The rows of A fall into a few groups, which share some directions, and each row is roughly a mix of its group's hidden directions.
A:
17  13  -12  10  20  0  22  0  9  -6  -3
21  9  30  3  -7  1  -1  7  -7  6  10
6  -12  -19  -8  5  12  -25  -5  -7  -13  -8
9  25  -4  -1  13  -17  -1  12  0  -14  -12
9  -18  -6  -5  -26  -1  -10  -12  -12  0  14
7  -2  26  6  -14  20  18  4  2  0  4
9  18  -23  7  12  1  16  -13  5  -10  -3
-5  -17  17  12  -12  0  -13  9  15  -18  6
-13  17  21  6  3  -13  23  2  2  6  6
-9  -16  -3  -11  -22  -6  -9  -6  -23  -3  -6
0  1  -1  10  9  -11  -4  16  -10  -29  16
8  19  -13  3  16  -18  -18  -6  -2  10  10
5  -23  7  -3  -13  25  -7  -10  -11  -1  -5
-9  -13  -23  -9  -2  -4  5  7  -21  -9  -16
-3  -15  6  -15  -11  -15  -6  -5  -18  21  -5
-7  15  6  0  27  -7  12  7  16  10  -9
-5  16  8  -6  7  -16  26  0  -5  18  1
-3  9  -18  -2  13  -21  -21  4  -10  11  4
-26  2  -4  -1  21  2  8  -13  15  0  -11
3  -7  -10  10  14  -34  5  -2  0  -1  10
17  30  -5  -11  1  12  -1  4  6  -9  -10
-10  3  -22  12  0  -24  5  13  -6  -4  12
-9  -7  -13  -1  20  -20  -16  15  5  9  -5
8  -9  11  4  -10  8  6  10  -26  18  12
-1  27  15  -12  17  4  -13  -7  2  9  6
3  5  1  12  15  16  5  -2  26  4  18
18  -8  -3  4  -2  14  11  -28  8  -2  12
-14  -7  24  3  13  -11  2  -6  3  19  13
2  -13  -6  -2  6  -3  -20  12  -8  -29  5
7  21  -17  -5  8  -4  -12  -18  -6  -16  7
11  2  -2  12  17  10  5  -18  21  12  10
-14  -6  17  4  12  -19  6  7  18  16  -4
17  17  3  -4  -5  -18  5  26  -1  -9  2
5  10  -17  -1  0  17  -1  -21  0  20  -13
-8  3  14  21  1  -8  -1  9  3  -24  16
-14  22  21  9  -6  19  8  -5  4  -1  -2
-9  27  1  11  14  -6  17  -13  -6  5  2
17  -12  21  -5  -13  9  15  5  -6  -15  -8
-19  -10  1  -5  12  -1  0  -21  -5  16  -19
-16  -3  21  1  -1  -3  -7  28  3  11  -4
25  0  -2  7  -14  6  -3  6  7  -6  26
-23  11  -7  3  12  5  6  2  7  -23  -14
11  35  5  -1  5  -1  13  7  2  2  11
2  -13  -18  7  -2  18  22  -12  -10  7  7
12  3  14  -4  -13  24  11  17  3  6  -10
8  -7  -6  -27  -6  20  -9  8  -10  3  -11
-10  -13  9  0  -2  -1  3  30  -16  12  -5
13  3  30  -4  -12  -2  -18  -6  4  1  11
-3  -20  -15  9  -20  5  6  20  -11  -3  -3
9  0  -7  7  -9  19  17  -25  -3  1  13
-10  -2  -32  4  18  -7  6  8  -7  9  -4
6  -17  10  -14  -9  -17  8  24  2  3  7
-7  -4  17  15  0  -25  9  9  9  -8  14
1  -21  15  -15  -13  -8  -24  0  -8  -1  0
2  -20  -9  16  -2  -4  -21  -15  16  -5  -2
-17  12  -24  -1  8  -14  -17  0  -8  10  2
-4  -26  7  3  2  -23  -13  1  12  -10  1
1  -12  26  6  -11  16  13  14  -4  10  5
5  19  -7  -15  9  4  -16  -1  14  -8  -21
13  8  -1  -2  15  -21  9  -14  0  15  -17
-3  19  3  -4  16  -14  13  18  19  -2  2
14  -15  -9  -3  -6  7  -1  -19  9  -17  -20
-2  13  -18  2  24  -6  -5  -10  -17  -14  0
4  34  -1  -7  1  7  -1  20  -2  3  3
3  18  -9  -3  -3  23  6  -14  -3  19  -11
-3  11  -2  7  10  10  7  12  26  -12  18
1  9  -5  8  -9  8  -4  16  -11  -31  -8
4  -20  -1  -6  -14  15  -18  -8  14  8  -13
-9  -22  -5  0  -8  12  -9  -27  -6  8  4
31  18  -2  15  10  0  6  2  8  -4  0
2  -20  0  21  -6  -17  -7  -7  20  1  6
-1  17  -2  2  11  -10  6  6  -10  -13  -29
6  17  -21  -7  13  -1  12  -9  -16  15  -3
0  1  29  8  3  6  3  11  24  5  3
20  22  1  10  19  -5  11  7  13  -1  -3
-3  13  5  5  -8  16  8  -22  23  -10  3
-6  11  6  11  10  -24  16  3  2  8  20
-9  -3  12  -3  7  -7  1  17  23  12  -20
-17  -21  -3  -9  -3  2  -3  -24  4  15  8
10  -23  7  -3  -4  9  1  -19  12  -7  -20
-18  -21  -4  7  9  -21  -8  -13  -2  2  9
2  -13  2  25  -12  3  -15  -2  17  -13  8
-5  1  8  -18  -9  -23  0  20  -15  6  -8
5  -4  6  -13  -13  -19  -4  9  -24  9  -13
3  19  -9  -14  6  6  17  -6  -12  22  -8
10  30  9  12  13  -2  8  6  15  0  3
-7  -17  0  13  9  -18  -18  -13  11  -14  -1
-1  -5  6  16  13  26  -7  -11  -7  12  -14
-5  -17  -24  4  -11  2  -12  -4  -18  -13  4
5  -19  4  -8  -5  13  -6  -6  14  -4  -27
17  4  1  17  12  19  1  -7  18  7  15
12  -19  -3  1  -13  5  -13  21  1  -16  10
0  -24  6  -4  0  10  -13  -27  -4  -4  -4
1  12  -6  3  3  -9  -22  -14  -3  18  20
-14  0  1  4  12  -25  3  13  19  8  -9
-13  -17  1  3  14  -23  -6  -18  12  1  -3
0  -20  17  7  3  14  19  15  13  5  -2
2  -9  -8  9  0  17  -1  -20  19  0  22
-9  15  -13  6  12  -23  -2  -6  -8  -3  21
-1  13  23  -5  16  -8  6  0  21  13  -6
-13  -1  -31  7  7  5  10  -4  -12  14  5
-6  10  22  5  8  -2  3  21  23  -3  -9
-8  -3  -21  -8  5  -6  -24  -3  6  -11  -18
-2  34  -1  -1  -8  -5  -13  -15  0  -8  4

In each list below, one row fits none of the groups, and each other row fits one group, some only roughly. Which row is it?
- Q_513: -2  3  17  4  23  5  3  7  6  27  -5
- Q_370: 24  -5  18  6  9  -5  7  18  -9  13  5
- Q_139: -17  0  28  -12  9  -17  8  8  -3  -5  -2
- Q_169: 4  -22  -14  3  -18  8  2  11  3  -10  -20
- Q_30: 2  4  -15  18  18  -16  -2  -4  -6  -18  14
- Q_292: -6  -18  -10  -12  -23  -8  -5  -17  -4  -3  13
- Q_291: -4  -26  -11  9  3  6  -2  -17  -13  -18  2
- Q_32: -11  -21  2  11  -10  -8  12  23  2  12  -3
- Q_317: 10  -2  -25  -18  7  9  -9  -4  -18  7  -8
- Q_14: 8  14  15  8  5  0  17  25  -13  6  -3

Q_291
- Q_772: 4  -20  -6  8  7  -30  -7  -6  11  -2  4
- Q_522: 7  14  -15  -17  12  22  -7  15  6  0  -9
- Q_225: -8  1  3  1  24  -1  8  -14  17  22  -2
- Q_189: 14  -3  -4  -10  -20  26  2  16  -2  9  2
- Q_710: -25  -16  5  -3  -16  12  -1  7  -12  14  2
- Q_377: -1  4  4  5  -18  17  0  -20  -9  10  21
- Q_563: 4  -12  4  6  -14  20  -15  8  -25  -1  -3
- Q_144: 12  7  -28  -9  6  16  -7  -4  -17  2  -4
- Q_450: 22  19  7  11  13  -1  16  12  -8  8  7
- Q_835: 6  4  -14  25  8  -17  3  1  -2  -11  19
- Q_168: -30  3  -13  -4  -9  4  7  10  -10  -6  -15
- Q_127: -2  7  -18  -3  20  -19  -1  15  3  -10  -17
- Q_535: 0  12  -13  15  19  -20  13  -4  -7  -3  12
- Q_862: -3  -17  1  5  -20  24  -14  -1  -11  -4  10
- Q_396: -6  -14  -8  2  -2  8  -6  -33  -11  4  -10

Q_522
- Q_142: 6  -15  -7  6  1  18  26  -13  12  -8  -3
- Q_489: 5  -15  1  -1  -3  -26  12  20  0  2  15
- Q_992: 5  15  -1  -9  -1  -26  6  19  -6  -8  -15
- Q_793: 4  -2  8  -29  -6  6  12  5  -3  21  -9
- Q_967: -13  5  17  3  2  11  -5  14  -5  -29  7
- Q_879: -6  20  17  -5  -7  8  24  2  0  17  -1
- Q_733: -12  15  18  -7  16  -7  -9  10  12  18  -2
- Q_828: 18  3  23  12  9  7  8  1  13  12  13
- Q_605: -6  -9  -2  -22  13  3  -20  -2  -13  -11  -15
- Q_767: 3  -26  -16  -3  4  10  3  -19  -5  -15  -3
- Q_602: 6  -7  -11  -5  -17  15  15  -17  -20  -8  2
- Q_462: -19  -17  10  -14  -8  0  -9  7  -1  18  16

Q_767
- Q_299: 9  11  -8  -11  7  -10  20  17  -18  6  10
- Q_422: -17  -13  14  -1  -4  16  -11  17  -16  12  -3
- Q_463: -10  2  12  -3  20  -4  3  1  -5  23  -22
- Q_300: -8  8  -14  -8  8  -23  13  -17  11  -9  -10
- Q_240: -16  -23  3  -6  4  2  -26  -11  -3  4  -6
- Q_714: -5  7  12  -17  8  13  -21  3  11  8  -19
- Q_239: -14  -8  27  -7  -11  14  -9  6  11  -9  -9
- Q_34: -5  -5  2  -6  -6  16  -18  -6  -26  2  16
- Q_102: -3  9  9  12  -5  10  7  -34  2  8  0
- Q_781: 18  12  -8  -1  14  -21  11  -13  16  3  -2
- Q_435: 18  -7  -15  1  -17  -7  -4  -19  6  -8  17
- Q_502: -23  -23  10  -2  7  -2  -20  0  2  8  -5
- Q_285: 21  -6  -7  -6  -13  -19  -2  -17  -13  13  -2
- Q_715: 9  18  -20  12  10  6  21  -5  -9  8  7

Q_102
- Q_86: 2  -15  6  13  -22  14  -10  -4  22  6  -2
- Q_235: 3  6  21  -4  -9  24  4  18  -6  14  0
- Q_449: 5  -16  10  -9  -14  0  -11  3  -20  23  2
- Q_147: 7  -6  -4  12  1  -29  13  13  2  0  17
- Q_39: 0  -5  23  -2  11  -5  -17  6  26  5  2
- Q_156: 15  -7  23  7  10  -2  4  21  11  10  5
- Q_431: -22  -5  3  -20  0  -22  2  1  -8  10  -13
- Q_692: -4  8  17  -23  11  -14  4  20  -6  7  -6
- Q_621: -19  8  11  -1  20  -4  -11  -11  -2  -22  -7
- Q_990: -11  4  9  -11  -1  18  -18  21  -1  13  -10
- Q_841: 10  -28  10  4  -16  13  15  2  3  0  -9
- Q_114: -6  -18  -25  3  -3  -11  -10  -5  5  -15  -15
- Q_437: 11  -12  10  -4  -4  7  21  17  -20  -3  -11

Q_692
- Q_47: 5  9  0  9  3  -2  -7  2  -14  26  25
- Q_729: -1  -24  0  -24  0  -8  -17  -2  -1  1  -13
- Q_661: -11  -9  -9  4  -17  17  2  -18  -11  11  15
- Q_100: 5  -12  -3  5  6  -4  -2  -33  -10  -10  13
- Q_903: -14  13  -13  -2  -1  5  -6  -25  21  -5  6
- Q_473: 26  24  12  5  0  0  14  -1  -1  -7  4
- Q_361: -18  12  6  4  21  -22  8  -7  -5  -11  1
- Q_894: -9  -3  9  -22  -2  14  -9  -13  3  12  -22
- Q_175: -15  1  20  -5  -8  15  -9  -13  14  7  -17
- Q_510: 3  8  -4  11  28  0  -2  3  11  5  24
- Q_760: 6  5  20  0  13  -3  7  -25  -1  7  19
- Q_664: -17  -6  -6  3  4  9  19  -2  24  -12  -14

Q_510
- Q_961: -9  -24  8  -10  -7  -23  -3  -6  -16  2  -7
- Q_596: 19  -10  -14  -3  -17  24  -9  8  -1  4  -2
- Q_913: -22  -19  -1  8  7  10  5  8  18  16  1
- Q_625: 7  -6  -20  0  -2  -10  2  -2  18  -16  -23
- Q_540: 26  -6  11  8  9  2  -1  -13  10  12  19
- Q_105: -18  13  -20  5  2  5  18  9  -1  -14  -14
- Q_705: 4  8  -18  0  9  18  -14  -22  -4  3  -14
- Q_829: 10  6  -19  9  24  -6  -2  -4  -1  20  11
- Q_945: 2  -3  11  5  10  10  1  6  17  23  22
- Q_747: 17  -25  -15  -7  -3  5  7  -13  -17  -1  -1
- Q_498: 11  -3  4  17  -8  29  -10  10  -4  -6  12
- Q_575: 22  9  -13  12  -8  0  0  -9  -7  -25  -5
- Q_104: 20  -4  -14  13  -14  7  -3  -16  2  -14  15

Q_961
- Q_475: -25  11  3  -8  15  -8  9  17  9  -5  -12
- Q_897: 25  12  -12  -2  11  -12  8  4  -16  -12  -7
- Q_643: -2  -11  -15  1  6  -18  -4  -13  17  -17  -16
- Q_627: 9  -14  1  9  -18  23  -15  0  -9  -1  14
- Q_854: 4  -24  -2  -5  0  -5  -21  -16  -1  13  14
- Q_524: 11  -4  -22  7  27  -14  3  8  3  5  -3
- Q_162: -12  1  1  7  -17  25  18  -10  -7  6  10
- Q_795: 7  -3  0  -26  9  1  -4  8  -9  13  -24
- Q_21: -24  -12  8  0  1  0  -5  18  20  -4  -12
- Q_326: -17  -25  -3  3  -9  20  17  -4  3  4  0

Q_795
- Q_836: -9  9  13  10  -3  19  -12  6  -2  -27  3
- Q_7: 3  22  -14  -12  4  11  -23  -5  -9  -11  -2
- Q_702: 3  -10  12  25  0  -5  -3  16  23  -6  1
- Q_307: -14  12  26  7  -5  6  0  19  11  11  3
- Q_354: -1  -9  -19  6  4  -23  0  -23  3  -14  -1
- Q_949: -4  3  -5  -7  -25  12  11  -15  -12  -19  -2
- Q_404: 12  12  12  -5  12  -19  6  13  -4  19  -13
- Q_785: -6  -2  2  4  -18  20  6  -26  1  7  13
- Q_681: -9  16  10  3  14  2  4  27  -2  -6  -16
- Q_366: -25  -16  3  6  4  8  4  17  8  19  3

Q_702
- Q_288: -6  -13  -27  1  -8  -5  -11  12  3  -12  -18
- Q_745: 26  8  -6  0  -1  -2  -6  -23  -11  2  16
- Q_406: -11  -9  -15  -14  -8  -19  5  -25  5  -5  2
- Q_217: -3  -2  18  5  -10  9  -8  -5  -2  25  21
- Q_832: -2  -1  4  7  15  -8  -20  -3  19  20  15
- Q_724: -8  8  -13  10  16  8  5  -15  6  -19  -18
- Q_312: -12  -10  12  -10  -18  5  -14  7  -10  21  -6
- Q_427: -26  12  -7  6  9  -1  2  20  15  1  -10
- Q_183: 19  8  -9  -10  6  -17  -18  -17  3  -12  -1
- Q_511: 2  17  14  -14  0  22  -12  14  1  10  -8
- Q_274: -7  24  8  16  11  5  12  14  12  11  6
- Q_360: 12  -18  -2  -16  -5  -14  -15  -1  -21  -8  -6
- Q_609: 16  10  -14  6  -5  2  7  -2  15  -25  14

Q_312
- Q_645: -19  18  -5  -5  -12  -2  -2  15  -23  -3  -9
- Q_584: 9  22  -16  1  -1  -5  -8  -21  -16  3  12
- Q_122: 14  22  -17  2  7  -5  14  -3  -18  -8  -8
- Q_834: 23  6  -15  8  8  9  14  -16  -5  8  14
- Q_850: -16  -10  -4  -8  12  1  7  -24  18  13  6
- Q_173: 15  5  -25  -6  11  -8  6  11  -20  -2  9
- Q_765: -7  -18  0  -16  -13  -11  -7  -15  -7  19  9
- Q_956: 24  -5  -10  10  -15  5  -6  -13  0  -13  17
- Q_544: -2  5  17  7  4  20  -7  29  -4  5  2
- Q_270: 2  9  -7  -8  -5  -25  4  -4  -15  -13  -21
- Q_807: -14  -13  -21  -11  -5  -2  -4  -15  4  -18  -13
- Q_787: 18  6  -21  -2  -8  -4  -4  -18  -6  -6  20
- Q_599: -8  -9  -3  -14  0  -21  1  -25  -2  16  -4
- Q_178: -7  17  -28  -2  5  -6  5  -3  1  -16  -15

Q_787
- Q_758: 4  -1  -9  8  -17  17  -5  5  -2  -27  14
- Q_619: -4  11  2  13  2  20  -2  22  6  -20  9
- Q_918: 5  -13  11  -22  -2  -18  -18  10  -1  -13  -2
- Q_952: -19  0  13  -8  -7  5  -7  31  -4  -4  4
- Q_330: -19  28  -2  7  5  -1  -1  13  13  -7  -10
- Q_243: -24  -2  10  -16  4  -8  3  16  8  18  8
- Q_635: -2  -17  -12  -7  -20  -8  -7  -24  -8  -9  5
- Q_930: -18  1  -3  -3  -3  0  -1  0  -21  -16  -26
- Q_784: -17  -16  -7  -13  -9  -14  -2  -21  -13  5  -9
- Q_615: -5  -11  19  -13  -15  -4  8  3  16  20  -8
- Q_898: -11  7  -11  15  1  20  25  -6  13  2  3
- Q_870: 21  -1  1  4  20  -17  -12  -8  11  12  11

Q_918
- Q_94: -2  33  -1  4  -7  8  15  0  -1  -16  -7
- Q_831: -6  -5  14  -2  0  -28  18  4  8  15  5
- Q_457: 14  -2  17  -9  -23  6  -4  -14  -16  -9  6
- Q_882: 16  0  21  -12  -20  5  -1  -1  -7  -19  -5
- Q_255: 2  9  3  -26  -5  15  12  5  -10  17  -11
- Q_201: -26  -10  3  -3  0  13  -9  3  -19  2  -18
- Q_19: 17  -1  28  -3  -2  -3  10  16  14  5  8
- Q_487: 18  5  5  9  -7  -2  33  -4  0  -5  11
- Q_830: 10  -6  9  10  -12  24  -13  17  -11  -1  11
- Q_543: 19  14  -9  -4  -3  -21  9  4  14  -12  12
- Q_340: 4  4  1  6  -15  8  17  30  -7  10  5

Q_19
